In the rows, 128 means zero.
Named turns come first, each shown by rows before and after it. Which turns, in which order, take the first row of each pair that follows to the second? Write the first one first, as in the answered first pair.
turn J:
[146 103 118 140 191  96 125  99 125 127 159 106 146]  ->  [158 115 132 138 196 113 151  98 130 135 145 121 143]
[161 144 113 133 105 143 166 128 122 136 115 119 131]  ->  [149 143 100 139  88 127 146 129 119 127 122 100 138]
[112 141 130 111 115 152 136 132 128 123 119 129 122]  ->  [108 141 121 113 110 148 127 133 126 118 120 124 124]
turn T:
[115  91 111 117 110 126  90 157 145 107 121 141 108]  ->  [130  99 134 109 115 148 116 159 145 117 110 165 104]
[133  72 158 132 175 122  82 136 123 113 129 181 119]  ->  [116  71 144 127 163 108  62 141 122 110 144 167 128]
[131 112 139 136 148 115 121 116 131 112 115 132 101]  ->  [109 124 148 125 127 116 102 136 115 113 141 127 115]
[118 111  84 141 120  94  88 124 140  93 140 108 101]  ->  [117 146 164  89 114 155 121 177 115 136 140 165 111]
turn G:
[146 120 143 118 156 131 117 117 127 143 144 149 128]  ->  [139 123 148 107 146 145 116 132 129 145 129 155 116]
[133 109  83 167 140 121 111 112 145  91 116 107 110]  ->  [142 106  98 168 161 124 117 106 149  94 114 115 108]
[131  74 171 151 173 145 162 155 111 105 138 122 132]  ->  [120  81 173 138 151 162 164 171 116 105 118 135 118]
[176 136 153 134 152 165 179 112 137 134 102 158 128]  ->  [154 141 140 119 117 176 175 134 137 132  81 163 114]
turn V:
[ 98 129 179  99 130 130 128 163  99 153 169 128 147]  ->  [ 91 119 164 111 127 113 113 154  99 141 183 106 152]
[128 128 141 107 138 151 141 149 139 131  86 161 109]  ->  [122 109 162 110 158 139 118 154 133 124 108 168 119]
[160  92 109 148 183 149 159  89 169  91  45 181  84]  ->  [157  81 135 146 207 142 144  92 161  89  61 191  92]
Pairs:
Each pair is 2 to 4 turns apart.
[112 154 158  97  92 133  98 179 121 144 166 128 160]  ->  [119 147 146 120 104 111  87 157 120 140 186 109 175] : V then G
[ 89 146  88 106  86 119  97 177 141 125 140 117 111]  ->  [134 174 121 100 109 162 179 159 141 158 107 145 105] : G then V then T
[113 162 185  77 138 165 165 166 106 139  73 203 113]  ->  [134  76 123 153 216  78 100  86 148  74 102 153 112] : V then T
[136 152 140 121 127 139 150 123 115 133 164 130 168]  ->  [150 127 156 120 156 152 147 119 133 119 128 156 142] : T then G then G then V
[160  94 171 145 198 108 129  95 130 131 143 147 144]  ->  [114  80 117 150 149  79  67 106 135 102 146 111 129] : G then T
[127 118 120 159 140  94  44 146 117 141 166 138 149]  ->  [181 120 121 183 185 115 112  94 138 148 125 150 135] : V then G then T then T
[130 157  80 171 112  98 128 105 113 133 139  77 155]  ->  [126 190  98 141  84 137 159 133 106 159 114 102 146] : V then T
[ 65 146 173  89 131 124 106 153  90 153 202 121 196]  ->  [134  94 123 163 212  92 133  53 143 119 157  99 165] : V then T then T then G
[ 74 123 105 105 119  92  95 190 144 104 138 109 129]  ->  [103 109 121 136 177  69 101 155 146 104 171 101 155] : G then G
